One turn moves every row onto another: examples first, then more rows asked
Z932: [ 15 -17  13  -4  -5  10 -38 -14  -1 -19  -8 -19  32  17]
Z743: [ 11  13  10   8   3 -17  16  11  27  24   3  33  37   1]
Z242: [ 15 -18  14  -7  -6   9 -39 -15   0 -19  -9 -17  33  18]
Z562: [-28  12   9 -19   8 -13 -25  -4   3  14   2  17  21 -16]
Z833: [-15 -11  -5  34  29  15  16 -12  -4 -18   5  -7 -32  22]
Z948: [ 16  16  -3   9   6 -16  11  13   7  16  23   9  32 -33]
Z523: [ 20  28 -17  -9  -4  -3   8  17   0 -22   4 -26   3  19]
Z517: [  0  17  22  39  38  21 -21  -1  16  -1  -7 -20   1  17]
Z625: [  7 -49  24  28   1   9  25  -9  10  11 -15  12  15 -19]
Z9: [-28 -17   1  11  16   2  17 -14   8  -7  -7  26 -22  39]
Z484: [ -9  18   5  13  27   6 -27   0  -9  -2  14 -25   7 -31]
Z885: [ 14  25 -12 -18 -10  -7   9  16  12 -16  -5  -4   8  36]
Z810: [  5 -46  20  23  -1   7  23  -9   6  11 -10  11  16 -28]
Z788: [ 15 -18  13  -6  -6   9 -40 -14  -2 -19  -6 -20  34  16]
Z981: [  8 -19 -13 -10  13  -4   7 -10 -23  20  23  23 -20 -21]
Z386: [ 22  28 -12  -4  -4   1   9  16  10 -20  -5 -18   3  36]
Z197: [ 14 -19  12  -6  -7   9 -39 -15  -1 -19  -7 -17  32  16]
Z868: [ 22 -18   8  27  30  18  15 -10   2  16   1  20 -28  32]
Z904: [-22 -11 -18  11  19   2  12 -11 -21 -17  20  -7 -27 -12]
Z471: [ 10 -46  23  34   5  13  24  -8   8   9 -13   3  13 -22]
Z850: [  5 -23   2  -7  12  -2  13 -13  -1  26   3  47 -16  19]
Z222: [ 30  20   4  41  22   3  14  15  13   8  18 -13  21 -16]
Z247: [  8 -45  20  29   3  11  24  -8   3   9  -9   3  13 -30]
Z161: [-20  11  26   6  19   1 -19  -4  27  14 -20  22  16  32]
Z773: [-36 -16 -13 -12   6 -11  14 -14  -9  -6   8  25 -17   4]
Z467: [ 25 -15  -6  25  32  16   9  -8 -20   9  22  -2 -32  -9]
Z585: [26 16 16 39 19  3 18 13 32 16  0 11 26 19]
Z235: [ 14  26 -17 -23 -12 -11   7  16   2 -17   2 -11   8  18]

Z242 moves to Z197
Z235 moves to Z523
And these:
Z9 moves to Z773
Z247 moves to Z471
Z484 moves to Z517
Z222 moves to Z585
Z850 moves to Z981

One turn moves every row onto another: examples first, then more rows asked
Z632: [ -5  -4  -1  13  44  20 -10   9  30  -9   5   7  26 -17   8  -5  21   5
  -4   0  14   2  17 -36  26 -31  21  -3 -20  -9]
Z721: [  6 -19  -8 -33   2  31   9  25  15  17 -41   2  -5  26 -13 -12  33  12
   1  22  -6   4 -18 -16  -6 -12  -1 -24   9   1]
Z169: [-24   9  -6  20  -8 -28   8 -17 -17  -7  27 -35 -34  -9  17   0 -16 -16
  14  -4 -17  -3  12  22   0  32 -15  -5   1  -9]
Z75: [ 13 -35  -4 -23 -28  11   0  40  -1   6  11  34  -6   8  11 -23  31  21
  -4  17   7  -1   6 -16   5 -26 -11 -10   3   8]
Z531: [-25   2   6  16  -2  -6  -1 -28  -8  -6  18 -25 -25 -26  10 -10 -35 -17
  10 -12 -23  -9   5  29   0  39 -10  -4  11  -3]
Z870: [-21   2  -3  23  -7 -32   4 -12 -14 -15  37 -39 -33  -5  17  -2 -16  -8
  12  -3 -20  -4  15  20  -1  25 -11  -2  -4 -12]
Z700: [-19 -13  13  24   0 -13  -7 -20   0 -21  39 -31 -20 -15  11 -13 -35   2
   5 -10 -32 -11  12  25  -3  25  -5   2   2  -9]
Z209: [-23  -1   2  24  -9 -20   3 -21 -17 -17  39 -21 -26 -11  10  -5 -18 -10
  15 -19 -23 -14  12  16   7  32 -11 -16   2 -15]
Z218: [  7 -20  -9 -33 -27  23   5  30  -5  25 -16  39 -11  -7  11 -22  23   2
   1  17  13   3  -2  -8   6  -9 -15 -12  17  21]
Z99: [ 23  40  19  -8  20  25  -4 -18 -13  22 -31 -13  14  13  23 -29  21  10
 -32   1  20   2  -9  -7   6  20  10   4 -16  -3]
Z648: [  9 -26  -4 -29   1  25   7  30  17   8 -28   0  -3  35 -13 -12  37  22
   0  22  -9   2 -13 -20  -6 -20   1 -24   3  -5]
Z5: [-21  10   7  19 -21 -15  -3 -38  -2  -9  19 -13 -26  -4   9  -1 -29 -19
   7 -22 -20 -10   7  27   2  36 -12  -1  14  -4]
Z177: [  8 -23  -4 -32   4  31   7  27  20  14 -39  -1  -3  27 -12 -13  30  17
  -1  25  -9   4 -17 -15  -9 -15   1 -20   9   0]
Z731: [ -8   3  -8  12  38  17  -5   8  20  -5   3  14  22 -16   9   0  30  -5
   2  -7  19   1  17 -41  32 -26  17 -14 -18 -12]
Z782: [ 14 -37   4 -31 -16  28  -8  35  14  14  -9  25  -3  -5  10 -32   7  21
 -11  27   2   5  -1  -3  -5 -21  -6   8  14  22]
Z332: [  0   9 -10 -24 -12  18 -23  -2  38  31 -37  12  14  13  -5  10   5  -9
 -33  18   2 -22  24 -22   4 -15 -11  20   4  16]
Z557: [-17  -2  16  21 -14 -13 -11 -34  10 -17  25 -22 -20  -1   9  -5 -39  -6
   0 -16 -29  -9   9  29  -5  28  -7  12  12  -3]
Z187: [-20 -10   7  27  -5 -20  -3 -19 -10 -23  45 -28 -22 -10  11  -9 -24   0
  10 -15 -28 -14  14  18   3  25  -7  -8  -2 -16]
Z605: [-16  -5  15  26 -18 -20  -9 -31   8 -24  35 -21 -21   5   8  -4 -31  -2
   2 -18 -29 -12  13  24  -2  23  -7   7   6  -8]
Z11: [  6  -5  -6 -12 -13   5 -26   8  39  12 -10   8  18  29  -6   9  14   9
 -34  17  -4 -27  34 -32   3 -32  -8  20 -10   4]
Z623: [ 29  26  22   3  17   9  -7  -7 -14   1   0 -15  17  31  23 -27  34  29
 -32  -2  15  -4   2 -20   8   3  13   1 -31 -17]
Z412: [ -9   5  -1   5  48  34 -10   1  32   6 -20   7  23 -32   8  -7   8  -9
  -5   2  16   7   9 -26  23 -18  19   2  -6   4]
Z586: [ 16 -42   4 -24 -21  18  -6  40  10   4   7  27  -3   5  10 -28  18  29
  -9  23   0   2   4  -9  -2 -29  -7   3   5  13]
Z842: [-21  -7  12  20   2  -6  -5 -24  -1 -12  25 -32 -21 -22  10 -13 -40  -6
   5  -8 -30  -9   6  30  -4  32  -6   4   8  -3]
Z136: [-12  12 -12   7  38  22  -2   2  17   4 -10  16  19 -23   8   1  28 -16
   4  -8  24   2  13 -36  34 -18  14 -17 -12  -7]
Z369: [ -1  13 -20 -17 -23   2 -15   1  21  24 -20  21  10  26  -6  18  29 -12
 -23   7  10 -28  32 -36  14 -18 -16   1  -5   3]
Z382: [ 24  35  14   0  11   8   0 -11 -23   9  -7  -8  13  28  22 -23  40  17
 -27  -7  22  -4  -1 -21  13  11   8  -9 -27 -17]
Z573: [-26   4   1  19  -8 -12   3 -27 -17  -8  25 -21 -27 -20  11  -5 -24 -18
  14 -17 -20 -12   6  22   5  40 -13 -14   8  -8]
Z326: [ 30  22  27   0  23  16 -10  -8  -4   4  -9 -21  18  24  23 -32  21  32
 -37   4  11  -1  -1 -12   2   3  16  12 -27 -10]
Z982: [  4   2 -14 -12 -21  -1 -20   7  28  14  -7  16  15  33  -6  15  28   1
 -28  10   2 -29  36 -36  10 -28 -12   6 -12   0]
Z538: [  8 -23  -8 -29  -1  24  10  29  13  10 -29   3  -4  33 -12 -10  40  17
   2  19  -7   2 -14 -22  -5 -17  -1 -29   4  -5]
Z405: [-25  10  -4  17  -4 -22   6 -19 -12  -2  18 -38 -34 -15  17  -2 -25 -19
  11   0 -18  -1   9  28  -3  35 -13   0   6  -3]
Z709: [-18  -1   9  26 -22 -23  -6 -31   0 -22  38 -18 -23   8   8  -1 -23  -7
   6 -22 -25 -13  14  20   2  26 -10  -1   5 -11]
Z299: [ -5  -3   2   9  50  29 -13   6  37  -3  -8   3  26 -24   8  -8  10   1
  -8   3  12   5  13 -29  21 -27  23   5 -13  -3]
Z346: [-22   5   2  17   0 -19   1 -18  -6  -3  18 -44 -32 -17  17  -6 -34 -13
   7   4 -22   1   9  31  -8  32 -10   9   6  -2]
Z461: [-19  -3   4  21   2 -22  -2 -13  -1 -11  27 -47 -29 -12  17  -7 -33  -4
   5   5 -27   0  11  29 -10  25  -8  12   1  -5]
Z997: [-20   5  12  18 -16 -10  -7 -37   6 -11  17 -19 -24  -5   9  -4 -38 -14
   3 -18 -25  -9   5  30  -3  35 -10   7  16  -1]
Z669: [-21   7   6  22 -24 -22  -2 -35  -5 -16  29 -13 -26   4  10   2 -22 -16
   9 -26 -21 -13  11  21   5  32 -12  -5   8  -9]
Z303: [ 10 -26  -2 -30   4  28   6  30  21  10 -32  -2  -3  31 -12 -14  31  22
  -2  24 -11   3 -15 -17  -9 -18   2 -20   6  -2]
Z886: [  6 -18  -9 -32  -1  27  11  27  12  14 -35   4  -6  30 -12 -10  39  12
   2  20  -5   3 -17 -20  -3 -13  -1 -29   7  -3]
Z67: [ 27  30  26  -6  25  25 -10 -14  -4  15 -23 -19  17  16  23 -32  14  23
 -37   5  14   2  -7  -7   2  12  14  13 -19  -3]
Z658: [-19  -4   2  24  -2 -29   0 -11  -6 -17  37 -44 -30  -6  17  -4 -24  -2
   7   2 -25  -2  15  23  -6  22  -9   7  -4 -10]
Z261: [ 10 -27  -1 -35 -20  30  -2  30   6  24 -21  32  -7 -11  11 -28  10   8
  -8  24   8   5  -5  -1  -1 -11 -11   1  19  26]
Z950: [ 22  42  13  -6  13  17   1 -17 -23  20 -23  -6  11  18  23 -24  33   8
 -27  -6  25  -2  -6 -15  13  20   6  -7 -20  -9]
Z820: [  9 -24 -10 -27 -31  14   5  35  -8  16   0  40 -11   3  11 -20  33   9
   1  14  13   0   3 -14   9 -17 -15 -18   9  11]
Z394: [-12  13  -9   3  43  31  -4   0  23  10 -21  13  19 -31   8  -2  17 -18
   0  -3  23   6   8 -30  29 -14  16  -9  -6   1]
Z962: [  5  -2  -5 -19  -9  14 -27   3  45  21 -25   7  18  19  -6   7   4   3
 -36  21  -4 -24  29 -23   0 -25  -7  25  -3  12]
Z670: [ -3  16 -18 -22 -18  12 -17  -3  27  33 -35  19  10  16  -6  15  18 -16
 -26  12   9 -25  26 -28  10 -11 -16   7   2  11]

Z842 moves to Z700
Z412 moves to Z299
And these:
Z382 moves to Z950
Z669 moves to Z5
Z11 moves to Z982
Z782 moves to Z586
Z658 moves to Z870
Z886 moves to Z721

